Where one turn sends some rows of the set: a few examples, then the rows asked:
tova: [ 13  -2 -10  -6 -24  -9  13  22   4 -12  10   2  38   1 -13  23 -11   2
 -36 -24  20 -15  -9 -18  36  22 -46  34  13  -9 -28   4  23  25  29 -21
  12 -39   9  -9  29  -9  30  17 -23  -1 -19 -12  -8  18  26   5]
mafiz: [  9 -26  -4 -13 -13  41  12  18 -10  30  10  -7  18  -9  -7  11  27 -16
  -1  31   7  -5   7 -44   5  11   3  12  -8   5  30   3  36 -21  19  -6
  26 -32  -9 -23  16  17  -6  18 -17   1  35 -32   2 -24   3  -7]
Mut: [-17   4  14 -22   3  13 -19  17 -17   1   6 -25  -7  -6  21   3 -11 -27
 -24 -17 -19  20 -40  10   1  43  13  11  15   8  -7  -7   9  16 -16 -32
  34 -21 -11  -8  14  20 -24  49  -8 -18  30  -4  15  -1  28 -14]
guleg: [-11 -16 -13 -15  26  37  10 -21 -19  20 -10 -22   2  -8  -9   8  19  10
  28  -8 -11  -9  12   5   5  42  -1  -1  -5  22  -2   5  28 -13  13 -32
  13 -23  10   4   8 -20   3   0 -16 -22 -24  -7  -6  -1  13  -1]
logik: [  7 -24 -13   4 -10 -18  -8  31  17 -20  -6   2  32  27  -8   4  27 -21
 -45   9  12   2 -12 -18 -10  18 -15  12  21  -8   1  22  37 -11  15  40
   8   1 -38 -25 -11   1  -7  31 -11 -36   2  -4   7 -10   2  15]
fizo: [ -4  -2 -37   3 -22 -10 -13  29  11 -13   3  21  14 -12 -10  23  12  -9
 -18  -9   4  -6 -13 -18 -24   0  10  15  11  18  19  17   8  12   0  30
  60 -20 -19  41  21 -10   9  29 -15  -8  -8 -15  25  -8   1  30]
nusar: [-32   5  19 -30 -37  18   9   9  11  20 -18 -12  37   8  45  -6  24  -3
   2   6 -23   2   2 -12 -24   5  21 -16  26  -5   1 -15  28 -16   6  -7
  37  -2 -12  -6  18  15  -4   8  -5 -37  24  -5  28 -12  18   9]
Ses: [ -4  32  24  -2 -22  21 -13   7  -9  21 -31  16  18  10  10   4 -17   3
 -22  12  -9  17 -14  -7   4  11   0  10  22   9  34  39   7  -3  -3   3
  32  -4  35  10  25  15  26  -9 -10  17 -10 -16  24  11  -1  38]
Pona: [ -4   1 -17  -2 -39   4  25  16  11  35 -26  14  17  -8 -27   3   5  12
 -33  12   8  -8   3 -19  20   3   7  17  23  11   8  22  19   2   1   6
  43   0  23  26  47  -1  31   5 -33  14 -37 -10  19  -6 -11  25]
Gedo: [-36  -7  25 -22   5  60  24   9 -15  24  10  -5   6  24  35  -5 -23   5
 -20 -15 -15 -10  -9   2  40  20  -2  -5 -11   4  -5  -2  19  18  -8 -15
  17 -36   3 -15  28   8   2  11 -14  -1 -17  -4 -15   4  10 -25]
Bulum: [-15  19  -1  16 -13  -7  -4  22  20   7   3   8  -1  34  -6  21   8   9
 -23  -2   1  -6  -7  14  16  46  37   4  15   2  -9  21 -19  31 -10  23
  50  19  22  19   8  12  13  32 -30 -24 -30  21   3  -7  -5   1]
bufaf: [  2 -35  -9  -5 -21   0  27  26  -1   1 -19  28  32   6 -30   9  14 -19
 -15  -2  -1  -5  -5 -22   0   9 -16  25  32  15 -17  14  31  27  26   4
  -8  14 -31 -26  10 -22  10  -3 -17  -5 -38 -31   7  -5  22  21]
mup: [ -5  32   5  27  -7  27 -26  33  -3  18   2  -5  17  -9   6  31 -14  10
 -22  15   8  14  -3 -44  21  44   9  20 -11  16  13  -8  -4   1 -10  14
  27   9  21   2  24  37  35 -13  -3 -15   5 -17  -4 -18  -2  25]
Fab: [  6 -13   8 -36 -11  25 -20  17 -21  10  26   0   0  25  -2  -7  18 -26
 -28  11 -28  12  20  -3  -4  40 -12   6  10 -24  42 -15  27 -15   9   6
  51 -13  25   7  10   6 -10  42 -18  -3  -5 -21   1   0  -2  -7]
foz: [  2 -20  -5  -8 -14  41  13  13 -18  23  15 -15  24 -12  -3   8  24  -5
   9  34  12  -5  11 -36   8  16  13   8  -9  22  27   9  35 -16  11  -5
  21 -41 -26  -7  19  17 -10  13  -8  -7  39 -28  -7 -13   7  -8]
zeni: [  9   9 -16  17   4   1  11  19   5  19   5  21  -1   7 -11  14 -14   4
 -19 -14  29   3 -11 -24  29  40  -9  31 -12  14   6   3 -15  30  -2  12
  63  -7  28  10  39  11  29   6 -44   4   2  -4 -19 -12  12  19]
bogu: [-12 -25   4  10 -19 -15  16  23 -15 -17   1 -15  28  15  36  -7 -17   1
   7 -36  44  17 -23 -19   5  22  12   5  12  24  12  -5  23  -6   9  17
  -7  20  -3  -9  32 -19 -16  17  15 -18 -11 -11   5  19 -17   6]
poper: [ -9  27   1  22 -22   4  -1   2   1  22   9 -33   9  21  -3  39   3  19
   5  28  28  -8   3 -16  11  49  33   0   9  37   6  32  -7  14 -10  30
  23   5 -18  21  15   1  10  -2   2 -27 -10   3 -13   3   7  -4]
sifim: [ -8 -16   6 -15 -27 -19  -2  29  16 -10 -16   4  32  42  26  18  -3 -27
 -48 -10  13  -1   1   0  -3  40   8  16  30  -8  -8   5  20  37  10  16
  31  27  -2 -41   2  16  23  17 -23 -28  32 -18 -30 -12  20  -5]
mil: [-15 -18   1   8 -12  25 -13  39  -4 -34  -6 -11  35  15   6   4 -11  11
  -1 -36  40  -7  -4   7  35  31   6   2  11   2  33  -5  12 -17   0  20
 -10  26  25  -6  23  11  22 -15 -23  -5  16  -8  -5  12  19  -7]
kezu: [  3 -12  32 -53  -7  50  -5  50  11  25  -2  -2  19 -20   3  44  18   5
 -18  -7  13   4   0 -16  30  30   6  13  -3  36 -10  -3  -5  -7  18  14
  19 -24   1  20  24   9  -9  15 -15 -32  -4 -15   4  10  19 -12]
tonuv: [ -3 -29 -13  -9 -24  -2  25  21   3   9 -18  14  43  -1 -32  12  11 -18
 -16  -3   5   0  -3 -32  -2  -2 -21  22  29  24 -14   9  30  29  32   9
 -10   9 -28 -23  17 -24  12   3 -14  -8 -36 -31  14  -6  19  19]
daza: [-27  -4  36 -31   5  59  31   5   8  20  15 -10  14  18  26   0 -13   9
 -26 -17  -8  -9  -3   6  43  26   3  -5 -11   4 -11  -1   9  22   0 -13
  18 -27  -6 -16  22   5  -4  14 -24   4 -25  -3  -6   3  16 -32]
kanuf: [ -8  -2   0  14 -23 -15   4   1   9   2 -16  -4  17  26  -3  -1   1  -5
 -30  -9  -2 -12 -26  14  26  51 -30  35  29 -17 -24  -5  14  40   4  -8
   1  23   8 -14  24  33  21  19 -49 -12   0   6   9  16  28 -18]
nur: [-22   7 -18   4 -16   6 -14  16 -21  -4  -5   5  -6  13  14   9 -23   0
 -19   1 -24  -8 -32  -6 -23  16  -8  -3   3  14  33  19  40  24 -27  25
  41 -29  -1  24  34  -9  21  19  -1  17 -18 -17   3  18   0  16]
movol: [-11  -1   5  13 -15  13  -4   2  13  29   2 -28  -7  11  33   1 -11   0
 -25  -8  21 -35  -8 -13 -14  47  25  18   1  37  17  17  24   4 -11  20
  28   3 -26  19   9 -26   8  20  -8  18 -36 -31 -19   4  -4  12]
kimo: [ -1  -5   3  18 -32 -14   5  -3   7  -6 -10   9  11  19  -1   0   2  -6
 -30  -7   0 -15 -22   7  28  43 -27  38  30 -16 -30   3   9  39   9  -8
  -8  19  -1 -13  23  37  14  18 -48 -16   2  13  12  17  27  -7]
Fiv: [-15 -23   2  12 -23   0   0  53 -14 -19 -17 -25  15  19   3  14 -35   9
 -12 -23  26  -6 -15  -3  42  38  23   1  14  41  27  17  36 -10   1   4
  -3  25   2 -22   7   6 -13   8  -4 -33   0   4   3   4 -10 -13]
Bikez: [  0 -16   2 -16 -28 -22  -1  28   9  -9 -16  10  30  37  27  18   1 -23
 -55  -7  16  -8  11  -2  -7  44  13  19  29 -10 -19   3  24  38  11   1
  24  31  -4 -34   6  17  21  13 -26 -27  31 -22 -26  -2  21   1]
Tepur: [ -4 -14   9 -18 -15   2   5  14 -21  53   8 -48 -10 -14   2  17  -2  -1
  -7 -16  -8 -12 -17 -30  20  36   6  20  24  14 -22  -6  24 -14 -11   8
  34 -10  -7  16  36   3 -17  27 -29 -43 -14  10   9  14  33 -19]
vir: [-12  -8   0   4 -25  -2   3  33  11  35   0   1  12  21  14 -13 -15 -15
 -70  -1  22  -3  -5 -15  -7  22  35   8  19  25   9   8 -16  24 -14  38
  50  13 -24  11  21  -8  -1  30 -17   1  -4 -14   2 -29  -2  22]
kesir: [  2 -16 -20 -16  20  30  17 -21 -21  13  -9 -17   8 -11 -20  16  17   4
  23  -2 -10   1  14   1   9  40 -13 -11 -11  17  -4  -2  15  -5  14 -21
  21 -26  11 -11  12 -18   7   1 -12 -33 -28   8  -3 -14  25  -3]
Mim: [ -8  -8 -18  16 -37 -12   6  32 -31 -20  21 -13  35  21  13  -3 -14 -17
   0 -29  19 -16 -19 -17   9  -1  13  -8   4  11  34  -4  34  -7  18 -12
  -5   6  15  -5  21  11   5  22  -7   1 -26 -28  24  36   2  -5]
sabak: [ 14  -5 -10  -8 -18  -8  10  26   3 -18  11  14  29  13 -12  26 -16   3
 -43 -24  17 -17  -7 -23  34  20 -44  31  19 -11 -34   3  27  23  28 -22
   8 -33   5 -13  24 -19  20   9 -17  -2 -14  -9  -8  13  22  17]
fes: [ -9  -7   8 -39 -11  42  -8  13 -18  28 -11  15   8   6 -14  -3   2 -20
 -26  12 -16  23  20   3   6  20 -25 -19   8  39  31 -20  -5  -6  21  21
  23  -6  -2   1  18  20  -3  -4 -21 -39  -9   5  14 -15  31  10]
Bop: [-10   5  21 -16   9  27 -23  14 -24   2   4 -21   5   4  27  -2  -8 -18
 -10  -9 -23  22 -33  11  -3  38  13  10  10   7   1  12   0  12 -14 -36
  30 -16   0  -5   8  22 -24  34   0 -16  35  -7  21   4  21  -8]
lukin: [-41  11  14 -20 -31  31  -3   9   0  19  -3 -22  37   1  44   0  19   2
  -9   6 -24   4  11 -19 -20   8  24 -14  25   6   1 -18  23 -23   7 -11
  28   4  -8  -8  15  25  -2   5  -4 -37  20  -8  16 -15   7  11]
vimos: [  6 -22 -22   7 -10 -17  -1  28  11 -21  -6  15  26  28  -2   9  27 -14
 -48  14  15  -8  -7 -14 -10  18 -14  12  25 -12  -6  19  40 -12  16  35
  12  -3 -44 -30  -7   5  -5  25 -22 -34   4   4  -3  -5  11  17]
pilum: [  2  -5 -26  15 -41  11   2  26 -44  -9 -27 -11  46  12   4  -5 -15   6
  -8 -12  32  -3  -7  19  19  35  -5  -5  15  12  39 -16  10 -11  20 -10
  -3   8  24 -22  38   7   8  12  -8   9  -2 -15   8  25   8   9]
Kelo: [ -6 -12  22 -24 -38  10  27   0 -19  40  11  -5  14  19  41  -1   1 -13
  21 -19 -25 -19   2  -5  -3  35  -1  30   9   1  19 -11  20  16  13  16
  73  -7  -9  -2  35  -3 -18  28 -22 -19  -7 -16  -6  15  18 -17]

nusar moves to Mut
lukin moves to Bop
fizo moves to vir
Now find these:
poper moves to mup
vimos moves to Bikez
sifim moves to kanuf
bogu moves to Fiv
Tepur moves to kezu

